Rows are one point carried round by a steady rotation, each followed by how many ticks it has turned.
The counts run from 0 to 723.
[127 103 148 122 141 129 124 176 137 148 100 151 128 143  98 121  85 152
 132 111 109 146 146 125  82 152 175 158 118  97 150 109 113 156 137 133
 180 116 160  68 165  95] -> 613
[126 120 159 129 173 112 155 150 115 130 107 132 109 159  96 108  65 144
 140 142 114 118 161 104  78 149 134 145 120  93 139 133  79 153 107 143
 189 143 141 105 156 117] -> 595
[ 96 103 145 117 162 116 152 147 175 139 125 123 130 149 105 184 126 111
 122 147 113  95  92 123  92 109 150 146  82 114 176 138  99  97 119 115
  94 187 162 124 110 135] -> 310
[136  77 147  99 121 130 157 124 101 156 112 172 115 105 131 116 162 128
 105 106 122 123  99 135 175 149 155  95 144 146  88 161 181 116 123 106
 125 129 131 109 178 107] -> 242
[ 75 109 106 145 112 119 111 128 162 140  99 147 153 143  96 167 182 124
 105 143 144 119  75 161 149  74 161 150 138 144 185 132 141 140 112 113
 136 132 162 153  89  99] -> 41
[ 86 108 108 132 111 126 115 148  67 147 117 133 167 108  96 146 207 147
  87 121 133 124 116 163 138 124 145 115 145 174 109 124 122 172 149  96
 155  94 142 128 133 105] -> 45
[138  67 122  94 143 146 106 167 125 195 141 147 131 103 151 125 157 156
 120 126  96 103 109 163 124 153 132 130 109 139 126 138 161 106 151  62
 125 151 120  77 115 131] -> 497
[ 94 131 146 117 121 149 141 148  75 106 135 143  69 185  86 120 105 145
 120  81 142 122 179 120 127 158 109 104 126 124  99 158 133 161 149 140
 181 132 146 111 130 110] -> 591
[124  85 128 131 190 111 142 163 140 173 139 106 121 141 113 129 102 156
 152 155  89  99 136 133  78 125 118 166 104 101 134 127  82 114 129 116
 147 170 132  82 102 139] -> 324
[129  79 157 127 193 133 109 172 137 173 107 121 152 132 138 143 114 145
 138 156  93 119 133 145  96 126 153 161 124 113 114 118 103 109 164 140
 146 153 139  70 132 129] -> 342
[105  95 150 113 167 139 108 178 177 156 109 125 140 150 141 177 114 119
 123 153 111 101 106 144 101 118 168 149  96 113 172 137 103  97 147 121
 108 170 159  90 115 135] -> 327
[ 83  98 188 139 101 129 103 120 102  79 112 162 174  91 128 104  98 129
 102 146 146  98 120 122 141 170 102 146 155 159 135 125 135 131 147 110
  96  94 131 101 164 117] -> 391
[131  99 131  94 132 107 194  99 106 173 118 137  78 167 102 106 154 149
 126 134 127 114 114 117 175 116 112 122 131 130 105 152 165 108  89 105
 164 170 105 138 121 110] -> 262
[ 98 102 159 110 101 113 124 102 172 126  88 152 137 144  74 142 157 105
  83 152 145 138  58 125 116 134 154 151 104 127 167 105 128 114 103  95
 139 138 124 137 145 118] -> 448
[106 101 169 126 101 130 113 121 108  69 120 172 139  94 128  83  74 126
  90 144 135  91 123 105 112 174  95 113 146 157 150 146 120 140 106  94
 111 100 131 127 170 120] -> 408
[122  89 155 101 113 118 194  98 103 132 128 154 108 104  94 135 170 125
 100 101 132 113 104 121 159 147 135  95 116 139  82 170 172 108 102  93
 110 150 136 121 157 112] -> 259
[111 128 155 107 135 139 126 164 117 123  98 103 151 167 134 133  63 148
 120 169 157 105 150 128  82 178 123 156 118 134 177 113  76 123 150  84
 133 134 131 103 149 142] -> 133
[120 132 115  93 113 132 180 150 107 182  94 104 114 197  96 166 148 159
 122 117 163 132 147 147 147 130 172 152 131 133 138 128 140 129 144  90
 173 145 146 134 145  92] -> 282
[ 96 102 142 160 117  96 166 109 106 123  89 143 185  90  82 130 136 139
 112 151 135 106 114 124 129 116 154 152 172 142 151 116 114 141  92 122
 127  93 173 137 161  89] -> 236
[ 99  98  89 129 159 123 128 143 137 147 144 135 100 148 144 147 153 129
 126 147 118  79 105 142 139  88 109  98 122 145 167 185 127 131 100 106
 122 178 138 143  58 135] -> 502
[101 119 118 134 157 122 122 144 134 118  97 153 105 187 157 106  65 135
 143 137 143  88 139 125 154  93 131 129 182 132 166 167 128 147  99 162
 165 154 150 130 111 103] -> 384
[ 94 107 216 109 125 135 134 126 160  77  82 145 151 157  97 151 102  92
 100 149 154 121  92 114 121 140 151 144 119 131 130 120 114  98 146 141
 112 150 143 121 166 126] -> 584
[104 100 153 125 147 110 187 111 137 120 135 127 120 124  78 158 143 105
 112 154 119  88  94 109  90 132 114 117  74 121 135 144  93  98  84  99
  94 177 153 136 124 141] -> 292
[ 70 115 144 126 104 141  74 160  96  99 134 160 131 146  98 136 152 139
  92  87 143 131 140 155 137 140 124 112 132 144 115 137 124 182 181 139
 163 100 146 101 128  98] -> 181
[ 77  99 148 130 112 142  43 142 168 109  99 174 144 149 138 124 126 107
  97 151 144 121  74 147 146 114 141 119 139 154 177 130 138 151 142 119
 141 130 120 123 105 119] -> 194
[106 141 128 127 146 123 177 150 114 130 101 101 126 180 129 151  68 155
 137 148 155  81 170 122 106 121 122 145 142 128 176 157  88 127 116 107
 123 150 175 146 112 118] -> 114
[111  95  97 140 167 108 103 129 155 163  89 162 133 163 127 116 140 127
 128 172 115 114  86 145 128  85 147 123 155 131 187 137 124 156  79 139
 185 149 118 146  99 117] -> 656
[123 120 120 128 127 117 130 158 114 178  96 142 129 163  71 126 143 155
 115 124 126 159 132 149  96 133 180 148 132 122 146 102 117 179 134 122
 213 110 145 111 149  87] -> 11
[125 131  97 102 119 113 183 138 119 183  90 115 115 183 132 133 115 166
 132 142 160 114 146 136 128 122 158 149 151 129 180 141 142 132  95  92
 166 144 149 147 133  98] -> 266
[105 130 125  83  96 140 144 160  92 160 118 102 116 178 109 156 161 161
 106 112 154 135 152 162 135 149 134 147 108 144 123 122 137 129 181  75
 150 132 131 111 120 114] -> 300
[ 88 102 162 136 146 126 156 132  76  92 129 129 150  88 128 133 111 124
 107 140 128  56 147 117 130 149  89 113 136 168 102 168  97 118 128 123
  66 133 159 121 141 144] -> 545
[ 98 126 146 116 129 128 148 144  92 121 143 136  70 188  88 102  82 158
 128  91 136 121 182 116 116 157  93 123 126 111 115 143 129 160 134 131
 185 132 145 102 120 103] -> 592
[108 105 158 113 106 106 133 102 187 123 101 164 125 133  71 136 132 116
  97 156 135 129  73 114 112 136 149 158 103 114 195 105 131 115  94  84
 133 142 130 133 138 112] -> 447
